Each path below is one point turned by a fixed rotation once a step. After each direction that follows a path, write how fast that rotation turns it, in degrees per step (0 if it stays still).
Each turn is a multiple of 5 degrees from 10 to 175, or 0.
Each row of a path follows its step; steps can be skipped.
path 1
step 0: [-35 -16 -14   0  12 -13 -23   7 -24  -7  40   8   9 -10   2  -3  29 -22
  -4 -21 -16 -43 -13  -4  14  10  -5   4 -19 -38  26  -3  24  15  26 -41
 -10   9  42  -9   6 -15 -32 -13 -11  15]
step 1: [ -4 -27  22  -8  23  -3 -31  14 -18 -29  32   0  23   6  20 -16 -22 -33
  12  26  -1  17 -17  11 -13  25 -13  21 -22  23 -19  -6   5  -3  -7  -8
  13   7  14   3 -18 -17 -20  11 -45 -54]
step 2: [-12  23  29  16   5  32   8  26   0  20  41  -4   3  36  18 -29 -10  -5
  18 -23 -12 -17  12  19  19   0  -4 -24  20  34  40   9  12 -45   1 -11
  -1  -5 -13   4  -1  14  14   3 -38 -19]
step 3: [-34  -7 -19  -6  -4  40 -24   1  -4   6  15   4  11 -24  -5 -31  -5  15
  32 -16  11 -43  -1  -9   3  -7 -17  23   7  12  18  -4   6  18  55 -33
  -5  -7  24  10   1 -18   2 -33 -17  32]
step 4: [-13 -11 -14 -19  42  32 -15  -4   6 -42  13 -26   8 -10  -7 -16 -22 -12
  38  31 -10  12   8   2 -33  12  16  -3 -22  -3 -21 -19   4  -8   6   3
 -38  40   0   6  -9 -27   9  -6 -31 -19]
step 5: [  2  10 -10  35   0  28  -9 -12   9  22  19 -35  -1  18  33 -12   1  12
  27  23 -47  -2  32  33  -2  14   0 -15   5 -17  34  -5  -2 -30  10  -5
 -11 -35 -16  22  17  -2  -2  26 -13 -28]
step 6: [-28 -23  -2  10 -10   6 -30 -28   8 -27   5 -24   3 -12   1  11 -12  48
   6 -13 -11 -49  -1 -18  -5 -30  10  25   5   9   9   8  22   4  33 -35
  -9 -37   4 -10  15  21 -22  13 -26   8]
step 7: [-27 -15  -7 -26  -9  -6   8   6   5 -42  -2  -6  15 -13  16   8 -14 -15
  23 -21 -25 -22   3 -25 -11  41  21 -35 -26  -8 -32 -23  34   7 -14 -10
 -44   4   9  -1 -10 -20  -8  15 -33 -13]
step 8: [ 21  -2 -30  27  25  -3 -21   0 -13   0  35  -9  -1  19  27   1  -9 -22
  33  -4 -13 -14  10  20  30  12 -22 -34  30 -24  19 -14   8  18 -22  -9
  -3 -33  14   8 -31   0 -14  26 -14 -40]
step 9: [-32 -15  12   1  16 -17 -10 -20 -12 -10  27  14  -1  24  15  -8  -1  -2
  -8 -32  -4 -31 -20   7 -23 -41   0  29   4 -21  45  29  13  -8  17 -33
  -2  -6  28 -14  -3   9 -13  -8 -41 -22]
step 10: [-47 -12  21 -16  12  -6  -8  30 -40  -6   7  26  31  -7  16 -18   9 -12
   2   2  -7  -2  11 -20   9  48  -3   7 -11  21 -28  -1  21  -5  33   2
 -19   7  13  13  -1 -16   1   0 -57 -18]
step 11: [ -4  36  -4  15  44  35  -7  17 -12   6  39 -30  -2  -1   8  -7 -24 -19
  32  10  11  -3  -4  20  15  21 -18 -29  11  30  15 -32  -2   5  -1 -23
  15  -2 -19   5 -22  19 -10 -16 -41 -10]
Directions:
[  0  -2   2  -7  -4   2  -2   1  -8  -3  -2   6  -1  15   7  -5  -7   7
   5 -11  -2   4  -5   5   4  -1   3   3  10   5   3  -2   3   5  -2  -4
   2   8   4  -5  -8 -13   5   9   9   0] | 55
[  0   5   4  -6   2  -1  -8  10   3   5  -2   3  -2   1   0  12  10  -3
   9 -11  -8   0  -1  -1  -8 -13  -1   8  -7   3  -4  -4  -2  -7  -2   8
  -6   2  -5   7  -9  -1   0   7  -4   1] | 135
[  3  -3  -2   8  -2   1   6  -2  -5  -2  -6   8   7   9 -10   2  -6   0
   3 -10   1  -4   5   3   7 -14  -3   3  -1  -4  10  -3  -7  -6   8  -7
  -5  -4  -5   3   8   4 -11  -5   4   0] | 115
[  5  -2  -9  -1  -6   6  -3  -8   8  -6   4   3   4   4  11  -2  -4  12
  -1   5 -11   3  -2  -9  -4  -5 -14  -4  -4   3   0  -3   4  -2   0   6
 -13   2   0   2   2   7   4  -4   8   3] | 35
[  6 -10   2  -8   0  -6  -6  -4   2   7  -5   1  -5  -7  -2  -3   6  10
 -10  -2   6  -4  -2  -3   7   1   8   8  -4   3   9  -9   3  -2   1  -4
 -14   1   9   0   0  -6   0  -9  -7   3] | 115
[ -3  -1  -2   5 -11   4  -9  -6  -3   9 -10   0  -6   1  -5  -1  -3  -1
  11  14  -1   0   3  -3  -3  -9  10  -5  -3  -3  -5  -5   6  -2  -3 -12
  -2  -1  -6  -3   3  -1  10   2   1   0] | 40
path 2
step 0: [  2  13   0 -34  10 -10  13  -7   1  -5  -2  18   1  26   9  13 -19 -38
 -22  15 -24  10  18  -7  30  18  -5  17  57   2  14   2  10 -16   8 -15
  19 -22 -30 -28   5  -4   9  24  -8  11]
step 1: [  5  16  -2  26   1   9  -1  17  35  37   3  -4 -32  21  14  28  -3  19
 -20 -10   9   4   0   9   2   7  15 -10 -57   9 -18   2   1   4  10  -4
 -13 -45  -3  24  -2  -4  27  18  17  14]
step 2: [-20 -16  -6  12   7  -9  -5  -9  -9   1   5   4  11  21   1 -22   9 -17
  20  39  -6  -2 -51  13 -18 -26  -4  56  -2  11  19   2   9 -30  29   6
   0   5 -19 -16   5  21  22   0 -21  -8]
step 3: [  4  16   6  -5   3  -2   8  12 -41 -17 -26   7  -3  -3  -6   8   6 -15
   9 -45  11 -10  -3  33 -21  16   5 -12 -29   5 -15 -21  -4  40  18  46
 -14  10  29  13  16 -20  13   4  -2   2]
step 4: [-27  -5 -18   6   2  -4   1  -4  -9 -36  -1  12   5 -18  -5  -4  35 -23
   9  19   1  31  13 -22  -9  -3  -7 -21  26 -14 -19  43   7 -14  11 -22
  -2  28 -21   4   5  20  -6   2 -19  45]
step 5: [ 25  -7  10 -32 -14 -18   9  23  24  20   0   3  26  -6  14 -11  -5  21
  11 -20 -13  28  12   6  -2  15   2   7   8  34 -20   3  -7  15   6  13
   5 -35  14  32  14 -13 -41  -8  35  14]
step 6: [-11  20 -24  -5  19 -12   5  15  18 -21  37 -10 -11   7  30 -25 -23  18
  23  -2 -14 -11  22  -5  19 -20   6  14 -14 -42  -5   4  45 -33   0  -6
  -1   7 -24 -24  -2   3   1   2 -13  -3]
step 7: [ -4  33  36  -5   5  27   0 -21 -25  40   3  18  15 -19  -6   8 -13  27
 -28   5  20  -5 -35  -9 -17  12  -4  18 -23  -1 -13  -8  12 -19  -4  17
 -23   2  16   4   4 -13 -17  -9  35  -5]
step 8: [ -4 -27 -26  -9  -7   1  26  -3 -25 -33   4 -27 -12  -6 -31 -25  18   3
  -1  -1   7 -22  18 -16 -12   4  22  26  -4  -6  19   8 -27  -6  13 -29
 -25  21 -15 -29  -6 -25  33 -18   6  -2]
step 9: [  2   6  22  -7  -8  19  19 -24 -14 -20  16  10  27 -29   9  11   2   3
 -21 -32 -19  10 -32   8  29  -1  15 -24  -8  14  -4 -16 -51  19 -19   0
  11  -5   5  27 -11  30 -17   9 -17  12]
step 10: [ -4 -12 -42   6   2  -9 -37 -16  15  -1   1 -23   1  -3 -27 -18 -12  21
  14  24 -28 -36  28   6 -12 -15 -13 -12   1   6   2  23  15  26  -4 -24
  25  12 -22  32 -17 -13 -19   1  -7   9]
step 11: [ 24  -7  51 -19   6   3  31 -27  26   7  -3   4  -9  22  -9  19  -7   8
  11 -34  17  -1 -12   1  16 -18 -17 -16  24  17   4 -22  37 -17 -11  15
  29   9  -5  -1   6  15 -17 -18  11 -14]
Directions:
[  3  -1  14   3  -9  -1   1   4 -16  -5  -1   0   2  -1 -10   3   7  -7
  -2  -1   2  -4   8  -4   3   6  12  -3   6   1   0  11   5  -8   1   0
   0  -1   7  -4  -4  -2   2   9   6   1] | 85
[-1  1 -5  1  6 -6  1 -5 -3  6 -1 -4 -4 -5  2 -1  9  0 -7  3 -1 -5 -4  0
 12 16 -2  2  0  5  0  9 -5 -3  0 19  7 -2 -4  2  7 -1 -9 -1  1 -8] | 160
[  2   7   1   5  11   7  -1  -1  -2  -5  -2  10  -5   0  11   2   1  -4
  -7 -15  -4  -1   7   3   8  -1   6 -12  -9  -9  -2  -1  -2  -8   0  -4
  -4   1  -4   3   3   2  -1   3 -11  -4] | 130
[  3   8  -4   8  -3   2  -1   4   4  -3 -12   6   0 -14  -3   7  -3   1
   4  -3   4   4  -3  -2  -1   4   9  13   2  -1   5  -3  -6   0  10   4
   1  14  -1   2 -12   0   3  -5  -2  -5] | 70
[  3  -3  -8   2   1  -9   6   0  -1  -7   4   1  -2  -6  -1   8   0   7
   1  -1  -9   4 -11  -8  11   0   3  -9   1  -1   6 -11  12   7   2   5
  -6   1   4  -6   2  -4   5  11   2   2] | 130
[ -7   3   0  -5   3   1   8   1   6   1  -3   0   0  -4   2  -2   7  -4
  -8   0  -2  15   6  -3   0   7  10   1   7   3  -2   4 -10  14 -11  -9
  -2   0  -7  -2   5   2   8   5   5   2] | 85
